In the data rows, the value 128 means zero.
Some points:
[174  97  45 133 109 109 143  71  57  80  56 108 144 113 147  84 165 137 140 132 117  89 108 113  91 138 125  83 115 133 132 180 105 137 140  82 155 139 177  92 154 160 111  97 132  87 159 146 108 157 106 123  52 145 184 107 132 112 132 140 114 111 130  99]
[131  96 139 149 133 108  98 136  62 120 195 127 156 153 142 184 109 113 104 140 108 124 126 124 158 154 146 139  96 170 121 153 126  97 127  99 173 148 148 166 113  91 102 105 100 146 115  51 148 108 177 146 165 146 152 114 130 128 118 108 107 115  39 166]
[175  92 203  44 124 146 156 162  97  96  50 156  90 145  66  92 168 168 134 131 208  49  92 110  99 133  66 111  91  71  49 153  38 125 144 220 201 148 106  68  84 109  82 125 139 133 150 125  35 141 121  97  60 115 119 112 134 111 142 100 189 200 106  34]
[ 89 122  94 110 176 155 148 150 146 169  81 235  59 168 148 132 127 159 143 129 154 173 160 111  99 135  96  94 123 140 175 141 170 116 167  97 142 124 132 173 138 148  76 149 130 150  89 132 168 122 128  37 101 150 138 119 120  66 145 137 114 142 123 114]
[135 115 124 124 105 103 118 110 128 229 106 106 195 175 135  84 121  88 217 103 156  62 108 109 100 128 146 140 102 156 192 175 144  96  97 137  92 164 118 136 118 148 108 100  96 132 114 114 140 164 153 127 175 125 164 132  84 140 114 125 134  86 177 138]
[ 82 197  92 146  95 120 103 112 128 116  78 124 163 131 189 126 146 131 157 156  94  96 110  92  99 141  70  98 171  91 156 242 165 168 124  97  67 108 116 137 155 153 202 131 167 111 112  89  44 142 108 144 157 149 104 152 134 113 157 101 148 159 140 165]
[ 59 149  91 160 181 142 150 135 150 172 121  97  99 137 158 111 152 121  94 105 123 172 105 127  74 119  81  28 139 115 155  98 157 116 104 134 136 119  96 148 130 144 148  81 112  95 104 106 123 164 118 135 117 147 162 160  92  74  39 123 142 185 122 120]
[124 122  93 144 136 149 144 130 213 158 116 108 147 128  99 117 122 139  83 153 117 158 127 114 103 145 120  90  55  90 165  96 150  89 182 169  84 103 144 165 144 173 151 130 167  59 206 100 130 106  91 114 117 166 124 114 130  86 131 105 151 115 141 124]
[115  73 142 110 101 124 105 135 128 136 146 153 101 140  73 147 131 155  85  99 130 131 160 160  81  81 143 126  88 125 177 116 136 112 150 120  93 139 116 131 103 135 184 119 130  91 137 166  90 117 141 139  96 152 144 124 152  99 124 156 101 166 121 136]
[160 133  80 124 160 154 116 131 168 118 163 106 102 152 105 161 133 151 101 166 113  99 255 179 146 130 134 130 134 130 135 122 153 161 122  69 111 112  59 130 137 128  80 124 116 123 122 135 161 129 132 165 137 104 133  89 111 133 125 119  65 145 119 128]
[135 107 123 103 193 127 137 138  86 128 182 147 128 134 172  83 118 150 125 113 116  80 101 134 107 130 180 202 106 127 185  83 185 173 131 131  79 113 178 120 149 107 103 186 108 168 132 140 139 137 132 133 165 101 100 154 118 181  69 106 150 173 141 132]
[122 136 129 132 129 138 120 150 106 140 173 110 116 139 151 167 126 151 151 148 144 119 147 105 144 169 169 131 114 147 110  97 105 106 114 130 132 155  92 129 106 152 123 127 173 151 133 144 129 234 132 167 120 145   0 132 175 112 170 105 143 139 128 105]
[129 156 103  70 140  96 126 119 151  19 110 125 156 111 164 212 106 109 143 105 173 113 127 120 198 118 100 151 101 153 129  85 113 127  80 157 120  93 158  85 106 131  98 138 122 117  62  90 164 169  89 137 154 159 143 103 101  97 133 155 143  87 179 114]
[114 138 175 120 114 102 180 113 116 164 141 157 148  89 177 116  59  67 112 136 131 121 173 144 119 100 201  23 153 111 105 132 107 157 132 132 134 173 132 176 129  97 144 137 130 169  96 125 162 138  23 105 171 111 140 122 148 181 122 212 131 137 143 184]
[121  75 108 147 117 106 158 189 113 116 137 161  95  87 136  96 110 115  96 144  93 143 161  97 108 117  77 141 161 182 131 144 118 131 135 159 137 139  91  86  55 120 150 117 106 131 125 173 115 120 148  83 127 153 167  82 136 146 136 109 143 103 103 107]
[ 49 128  90 129 139 112  95 143 121 153 111 115 105 170  70 166  99  63 191 118 116 182 121 160  76 116 100  12 146 116 133  70 157  82 122  90 118 101 123 168 135 157 124 158 155 102 149 173 110 134 139 110 217 134 136 155 113  80 130 161  84 141  60  96]
[160 137 143 113 115 179 125 121 119 185 115 143 139 115 118 169 167  99 102 134 114 136 154 115 199 115  44  97 132 107  90  99 139 123 116  85  90 115 165 107 152 120 170  98 128 128 109 203 158  46 107 151 179 108 100 127 126 137 159 120 130 145 121 144]
[166 141 194 100 140 133  95 139 129  77  64 144 107 106 101  97 122 137 131 157 143 145  64  91 152 144 140 164  85 134  62 131 123 167 118 101 132 118  93 149 144 151 128 179  94  36 126 119  99 141  74 132  33 120 136 106 170 104 173 101 167 167 123  77]
[154 154 150 153 109 147 129 125 120 142 131 149 120  76 161 121 179 139 157  92 182 157 105 123 139 142 242 163 127 134 100 106 114 181 157 126 131 126 116 119 129 168 137 122  90 158 148 178  89 223 114 137  96 135 148 119 121 134 167  96  54 117  42 160]
[ 73 113 110 167 149 111 128 117 116 143 120 158 129 130 117 130  92  93 139 211 166 147 164 130 125   2 100 138 145 124  64  75 127 101 125 143 129 176 101 131  70 102 126 117  90 158 100  95  64  69 176  99  99 100 116 141 135 127 110 142  90 148 165 139]
[128 146  92 132  86 117 117  38 140 150 157 121 120  95  64 163 128 181 135 115 158 119 112 143  94 124 164 140  87 139 104 173 163 130 109 144 114 125 134 105 158  95 102 115 146 145 128 182 150 153 141 112 150  84  67 162 125 153 110 134 187 137 137 162]
[ 83 151 168 155 131 122 105 139 110 184 117 141 165 154 162 133 118  85 144 153 130 208 153 178 155 133 128 179 171 154 115 133  74 103 163 152 151 131 195 126 127 157 149 156 119 158 106  97 147 211 138 164 161 135 160 143 100 157 114 178 154 127 228 180]
[164  60 133 207 204 105 102 111 165 115 151 104 139 107 132 154 123 174 136 102 110 122 158 164 164 155 164 137 115  96 137 170 143 103 169 111 158 134 116 122 120 150 135 157 164 120  89 175 123  85 129  69 135 145  72 137 136 163 120 131 115 117 113 121]
[213 135 170 163  40 107 151 110  87 103 166 221 139 112 161  62  92  90 138 106 118 138 156 114  98  87 103 168 153 110 203 161  90 202 128 156 167 134  77 123 151 198 111 129 132 109 106 169 157 127 136 141 106 118  79 148 125 184 179 151 114  83  77 129]
[139 167 121 112 116 131  71 161 139 101 199 118  91 121 147 135 196 175 109 134 128 116 116 180 132 136 132 133 151 118 112 141 156  92 122 128 112 127 147 139 144  65 100 117 102 139 169 125 153 142 152 144 143 141 159 130 183 182  86 142 132  61 157 127]
There is one direction along which these points spread out most. Take the direction at right angles to it along which they spread out most. Go by this last direction. How many in every 100 of the points above lie lower along it than each point below? Round to a whole number. More than half of the points above lie lower than the first one.
[ 82 197  92 146  95 120 103 112 128 116  78 124 163 131 189 126 146 131 157 156  94  96 110  92  99 141  70  98 171  91 156 242 165 168 124  97  67 108 116 137 155 153 202 131 167 111 112  89  44 142 108 144 157 149 104 152 134 113 157 101 148 159 140 165] 76
[129 156 103  70 140  96 126 119 151  19 110 125 156 111 164 212 106 109 143 105 173 113 127 120 198 118 100 151 101 153 129  85 113 127  80 157 120  93 158  85 106 131  98 138 122 117  62  90 164 169  89 137 154 159 143 103 101  97 133 155 143  87 179 114] 36
[128 146  92 132  86 117 117  38 140 150 157 121 120  95  64 163 128 181 135 115 158 119 112 143  94 124 164 140  87 139 104 173 163 130 109 144 114 125 134 105 158  95 102 115 146 145 128 182 150 153 141 112 150  84  67 162 125 153 110 134 187 137 137 162] 32
[160 133  80 124 160 154 116 131 168 118 163 106 102 152 105 161 133 151 101 166 113  99 255 179 146 130 134 130 134 130 135 122 153 161 122  69 111 112  59 130 137 128  80 124 116 123 122 135 161 129 132 165 137 104 133  89 111 133 125 119  65 145 119 128] 48
[164  60 133 207 204 105 102 111 165 115 151 104 139 107 132 154 123 174 136 102 110 122 158 164 164 155 164 137 115  96 137 170 143 103 169 111 158 134 116 122 120 150 135 157 164 120  89 175 123  85 129  69 135 145  72 137 136 163 120 131 115 117 113 121] 44
[ 73 113 110 167 149 111 128 117 116 143 120 158 129 130 117 130  92  93 139 211 166 147 164 130 125   2 100 138 145 124  64  75 127 101 125 143 129 176 101 131  70 102 126 117  90 158 100  95  64  69 176  99  99 100 116 141 135 127 110 142  90 148 165 139] 68
[115  73 142 110 101 124 105 135 128 136 146 153 101 140  73 147 131 155  85  99 130 131 160 160  81  81 143 126  88 125 177 116 136 112 150 120  93 139 116 131 103 135 184 119 130  91 137 166  90 117 141 139  96 152 144 124 152  99 124 156 101 166 121 136] 72
[174  97  45 133 109 109 143  71  57  80  56 108 144 113 147  84 165 137 140 132 117  89 108 113  91 138 125  83 115 133 132 180 105 137 140  82 155 139 177  92 154 160 111  97 132  87 159 146 108 157 106 123  52 145 184 107 132 112 132 140 114 111 130  99] 60
[ 49 128  90 129 139 112  95 143 121 153 111 115 105 170  70 166  99  63 191 118 116 182 121 160  76 116 100  12 146 116 133  70 157  82 122  90 118 101 123 168 135 157 124 158 155 102 149 173 110 134 139 110 217 134 136 155 113  80 130 161  84 141  60  96] 96
